In the rows, 128 means zero.
One turn moves every row onto another: examples first, then more rows asked:
vup: [105 145 138 168 130 143 140 124 139 106 137 137 136]
nem: [153 152 142 139 113 132 121 160 133 127 105 105 144]
muze: [115  99 147 110 116 126 108 126 114 135 141 161 113]
zapet: [131 158 130 158 131 139 135 134 154 111 138 120 104]
Pugal: [123  99 144 101 144 130  98 149 125 149 132 155 127]
pobi: [149 150 145 146  93 130 132 144 127 116 116 111 134]
sula: [135 161 128 151 150 142 125 149 160 122 128 114 113]
Rifi: [132 131 126 145 119 104 145 123 168 115 135 119 138]
Fol: [111  90 131 114 107 131 110 122 108 136 131 146 113]
Sok: [103 163 132 159 152 140 112 132 131 125 107 122 140]
gepo: [135 153 130 154 142 142 135 145 162 116 138 119 111]
kofo: [124 145 123 146 112  99 132 109 153 116 122 114 128]
rudol: [137 132 124 138 139 107 136 138 174 125 127 114 148]
Vinov: [154 141 147 144 100 133 138 154 137 115 123 114 141]
lafom: [112 139 138 163 149 148 139 143 152 113 137 135 149]
pari: [118  78 133 112 118 137 119 136 123 138 141 149 124]
manog: [122  82 131 106 136 139 108 150 126 149 130 142 132]
pafu: [116  96 126 105 137 134  92 142 114 154 113 135 126]
geto: [ 98  91 138 119 111 128 111 125 110 138 130 144 111]
Menan: [156 143 145 140 111 135 132 163 140 123 116 109 147]
lim: [130 168 126 153 145 138 118 140 150 122 120 112 106]
Mamad: [105  79 141 118 120 134 121 139 124 138 140 148 121]
kab: [ 97 101 134 114 123 127  95 130 106 148 114 136 112]
musu: [104  94 134 109 141 132  94 147 118 155 114 135 124]
dib: [ 99 160 134 166 131 138 124 118 126 112 119 128 131]
Nusul: [109 101 127 110 119 129  94 125 103 147 115 137 115]
bufa: [116 110 142 102 138 125  87 139 112 151 119 150 120]
Duno: [122  92 148 107 129 130 111 141 126 139 144 162 123]
Galaf: [109  81 138 111 139 136 110 153 129 150 131 142 128]
davu: [127 166 128 157 132 136 125 131 146 116 127 115 101]
maf: [111 150 134 157 163 146 122 149 147 125 119 126 151]
rofu: [112 110 143 108 121 122  93 124 105 142 125 154 110]
boge: [125 154 119 140 127  97 117 117 151 127 106 106 132]
tiren: [148 156 142 142 102 129 121 148 125 122 105 106 136]
mak: [132 146 119 136 144 103 119 134 164 133 109 105 144]

geto turns into kab
Fol turns into Nusul
rofu turns into bufa
And these:
Rifi turns into kofo
nem turns into Menan
gepo turns into zapet
vup turns into dib

One turn moves every row onto another: examples first, then more rows asked:
dip: [121 154 109 134 142 141 147 144 115 144 137 140 119 106 110 112 167]
lof: [173  95 128  98 119 118 123 156 105 133 107 106 124 108 130 111 128]
zab: [150 128 144 115 113 164 158 167 151 140 103 139 146 110 122 137 126]
Bizuz: [155 117 118 103  97 142 153 143 155 123 107 132 124 116 128 115 131]
Boru: [115 156 116 122 148 142 139 147 106 140 132 122 115  91 109 112 159]
Rafif: [147 151 156 130 144 135 138 186  92 146 102 130 134 136  99 155 119]
Zelis: [118 139 129 125 106 140 160 143 153 117 123 152 122 123 124 137 137]
luvo: [106 148 124 130 155 141 152 150 104 143 120 129 114 100 112 114 163]
kavup: [144 110 124 121 130 140 149 175 155 116 115 163 152 122 115 121 129]
vetu: [116 156 120 127 151 144 155 145 107 142 133 135 118 107 112 101 160]
murug: [134 154 153 143 143 139 143 188  99 152 102 123 138 130 114 149 122]
pusa: [134 110 142 121 117 126 141 149 151 112 113 153 140 122 141 148 106]
gaf: [145 158 149 133 141 146 136 185  99 150 108 120 128 141 116 157 111]
kan: [156 144 115 110 164 111 130 158 106 100 120 166 118 145 109 109 124]
bala: [156  96 120  94 133 122 119 167 105 128 113  95 114 125 121 105 127]
rifeg: [151 143 146 116 149 126 122 126 114 139  97 132 108 118 160 153 106]
Tidem: [152 134 117 112 151 113 123 166 111 103 124 162 119 151 112  92 132]
poz: [157 149 108 122 153 119 126 162 105 111 123 171 123 142 113  93 127]
mezog: [169  96 122  96 132 125 114 165 108 132 112 101 115 111 137 111 130]
feto: [139 154 159 133 144 143 152 192 104 142 102 128 134 128 114 157 133]
Tak: [151 134 109 110 157 109 129 165 123  98 115 154 129 148 113  94 126]
zofo: [146 149 138 108 156 123 122 120 109 127 107 130 112 102 155 146 103]
sem: [144 147 153 111 144 131 115 125 121 135 110 130 119 117 157 153 102]
zud: [152 136 148 112 149 125 115 126 105 133  98 140 110 102 162 142 110]
Moke: [165 102 120 100 127 121 110 168 102 136 107  98 120 110 112 115 132]

Tidem turns into vetu
Bizuz turns into kavup
luvo turns into gaf
And these:
zofo turns into Moke
lof turns into Tak

